Here are some points, each followed by its number:
[   8  -32  -30  -42  -71   30   14   44  -48 -127  -92  -79   44   35  -19  -34  -96  -32  -80   -7  -86  -38   46   10   40   19   48  104  -32   22   58  -28  -26   40    7  109  -25] 0
[ 14 -12 -25   0 -46 -19  -5  34   6   6 -26 -24 -16 -24 -29 -43  22  18 -43   6  15   4 -55  15  48 -76   3 -36  32 -67  31  50  20  24   4  22  -2] 1
[  5  33  55 -47 -41  51 -55  66  11 -76  16  26 -72 -73  29   6 -12  42 -20  -3  -3  27 -52 113 107  22 -27 -10 -15 -19  -3  20   5 -18  23  78 -14] 2
[ -34   -3   44  -48  -36  -16   24   -2   98 -127  -30    8   59  -26    7   10  -15  -24    1    8  -59   18   -9    5  -12    6  -28  -39   48   40  -24  -19  -15   60   16    2  -28] 3
[ 60  34 -32 -19  15 -66  -4 -13  -5 -64 -11 -47 -27  44 -10  13  83 -64  33 -76 -72  41  31  76   4 111  62  56 -50  14  -2  -1 -58  98 -46  46  -4] 4
[ 89 -21  -7 -15 -17  -8 -11  -6  10  79 -89 -46  24  32 -38 -34 111 -23  59 -63 -44  -7 -14 -41 -96  24   8  -2  -7 -17  31  40 -44  79 -41 -14  -3] 5
[-48  19  31  18  59 -56 -32 -21  24  -5  74  79 -35  42  14  11 -33  10 -23  32  51  36  30  35  36 -62   5 -17  42   6  -1  36   3 -18 -14 -80  32] 6
[ 47 -15 -29  18 -14  12 -15  23   1  69 -62  -4   6  45 -34 -12  53 -33  37 -16 -23  -3  27 -51 -66  17  25 -31  -3   4  -9  23 -24  52 -33 -42  45] 7
[ 15  47  35  50 -43  -1 -25   6 -43  67  43  39 -80  44 -28 -50  17 -30 -31  -2  58  31 -25 -17 -18 -76  30  33  30 -62 -40  63 -10  -3 -26 -59 -43] 8
[ 19  41 -51  -2 -45  13  18   3   1 -12   5   6 -30 -39 -19 -31   2  39 -27  14 -18  30 -14   7  43 -51   0 -40  52 -51  35  31  -5  -2  -2  25 -16] 9
[  28   38  -48  -17  -67  -18   52   45  -65 -100  -42  -57  -44   11   58  -37   76   19   24   10  -55   62   30  -30   31   -8   18  -23  -60  -17   55   -9   -3   61   -7   58   -5] 10
[-26  35  75  55 -40  40 -77  51  -7  82   6  39   8   5  10  28 -23  59 -67  31  96 -43  10 -15  40  24  45  89 -52 -11 -51  18 -10 -97  69  17 -23] 11
[ -4  14  15   2  63 -17 -21  12   2  51  75  73 -59 -56  14  -1 -23  16  -1 -36  65 -13 -20  52  58 103  50  53  18  21 -55  18 -12  -6  26  17  23] 12
[  8  16  25  28  36 -34 -60 -37  32  67  62  31  -3 -30  10  18 -34  -8  -4 -72  40 -30 -40  56  31  77  74  79  33  27 -84 -33  -3 -59   1  30  -2] 13
[-43 -12  46 -16  -5  47 -96 -50   1  57 -67  -6  27  87  36  40  78 -39  53   4 -27 -17 -18 -25  31 -13 -35  28 -47  71 -68   4 -13 -38  66 -87 -27] 14
[ 24  -3 -13 -28  40  29 -39  42 -34 -66  30   3  31  36   2  10 -56 -61 -28  40 -96 -40 111  41  39  -3  -9  63 -27 -60  55  -2  48 -25  33 -25  51] 15
[ 34 -35  51  44  13 -50 -67  10  11  41  51   4  45  10 -84 -12  -5 -80  -6 -18  61   4 -43  -3 -68 -52  26   3  47 -49 -29  22  23  12 -21 -34 -17] 16
[  5   3 -66   2  50  41  46  18 -52  51 -18  28 -48  19  39 -17  21  -4  22  -3 -32 -19  82 -44 -13 -43 -41 -17 -80  38  66   0  -1 -21 -20 -28  -9] 17
[ 15  15  -4  36 -10  10  26   9  69  37  36  24 -39 -44 -45  18 -67   3 -29  50  63 -27  -7 -45 -20  27 -29  51  63  15  -3 -18 -24 -34 -13 -82  26] 18
[ -34    5   48  -10  -10    6   56   -3   48 -109  -47   33   45  -15   -4   28  -23   10   13   -2  -53   32   39  -18    8  -11  -68  -25   10   36    8  -16  -34   57   30   32  -27] 19
[  35  -80   31   -3  -58   -8   -2  -11  -10  -51   37  -86    9    1  -41   -6  -18    4  -40   19   68  -13 -127   18   -3  -32   30  -32   40  -44   57  -59    7  -46   -1   31   17] 20
[-85  34   0  21 -33  16 -37 -26 -22 127 -22  23  20 -61  34 -35  27  15  18 -21   3  21 -18 -19 127 -17  48  14   3   8 -24  16  41  -5  45  66 -74] 21
New points follow, each followed by the numbers of its three nearest points above, nearest first.
[ -10    6  -23   17  -56    8   18   25  -44  -93   15  -30   39   30   56   -7 -101   -7 -101   74    5   62   16  -20  107  -20   33   13   21   10   48  -23    5  -71   21   29    7] 9 15 0
[  0   9 -11  31 -55  -2  -5  36 -36   2 -59 -88 -43 -51  28  16  69  65 -12   9   8  37  18 -75  16  44  19  -2 -89  27  18  -9 -36 -45  53  29 -29] 10 9 17
[ 12 -37 -63 -66  -7  54  42  28 -48   6 -80 -57  29   5  -1   7  -2  54  29  29 -37 -95  -4 -64  27  14 -61  18 -73  11  25 -18  -4  -1  37  34  12] 17 7 10
[  2  38 -35 -44  -7 -30  42 -35 -37 -30  13  18 -31   6  29 -38  -3  -4  26 -69 -74  70 -46  44  69  96  39  72  30  85 -15 -20 -26  50  -9  75 -41] 4 12 13
[ 38   0 -12 -48   4 -17 -51   4 -15   9 -13   1  41  39 -28  24  18 -25  35 -61 -32 -42 -16  34  10   7  35  10 -12  -9  49  30 -11  56  11  25  38] 7 5 1
[-34  30   9 -16  49 -25 -14 -16  -1 -49  94  81 -13 -46  57  32 -67 -24  10   9  -5  28  64  54  34 -61 -30  14  35 -26 -19  31  22  31   2 -60  17] 6 15 9
[ -60   -9    9  -63   52   34    4   48    3 -127    8    4   27  -65   22   16  -37   41   17   20  -15   37  -80   92   97   -3  -41  -31   53   26   10  -56   43  -54   50   83   39] 2 3 19
[ -81  -18   -5   15   36    2  104  -84  -18   90   28   26   37  -42  -22  -84 -114   -6  -28   49   62  -65  -31  -40  -89  -59  -76  -54   85   -3   25  -67   88  -28  -43   -7  -34] 18 16 9
[-14 -30 -49 -36 -25  46  16   8 -41   7 -51  -7   0   4  14   7   2  23   9  26 -42 -74   9 -57  -7  10 -56  26 -57  13  22 -41   3 -27  29  45   2] 17 9 19
[-15 -22  -1  64  -7 -23 -43 -31 -18  21  16   8  43  48 -46 -29 -75 -65 -67 -43  69  -4 -15   2 -12 -41  52  61  50 -46 -24  23  22 -23 -17 -61  23] 16 8 6
[ -41  -27   45  -11   24  -43   61  -18   50  -60  -15  -53   38  -59  -14  -12   43   -1   40   18  -11   62  -85   22  -41  -43  -46 -102   62  -19  -41   12    5   50  -34    1  -63] 3 19 1
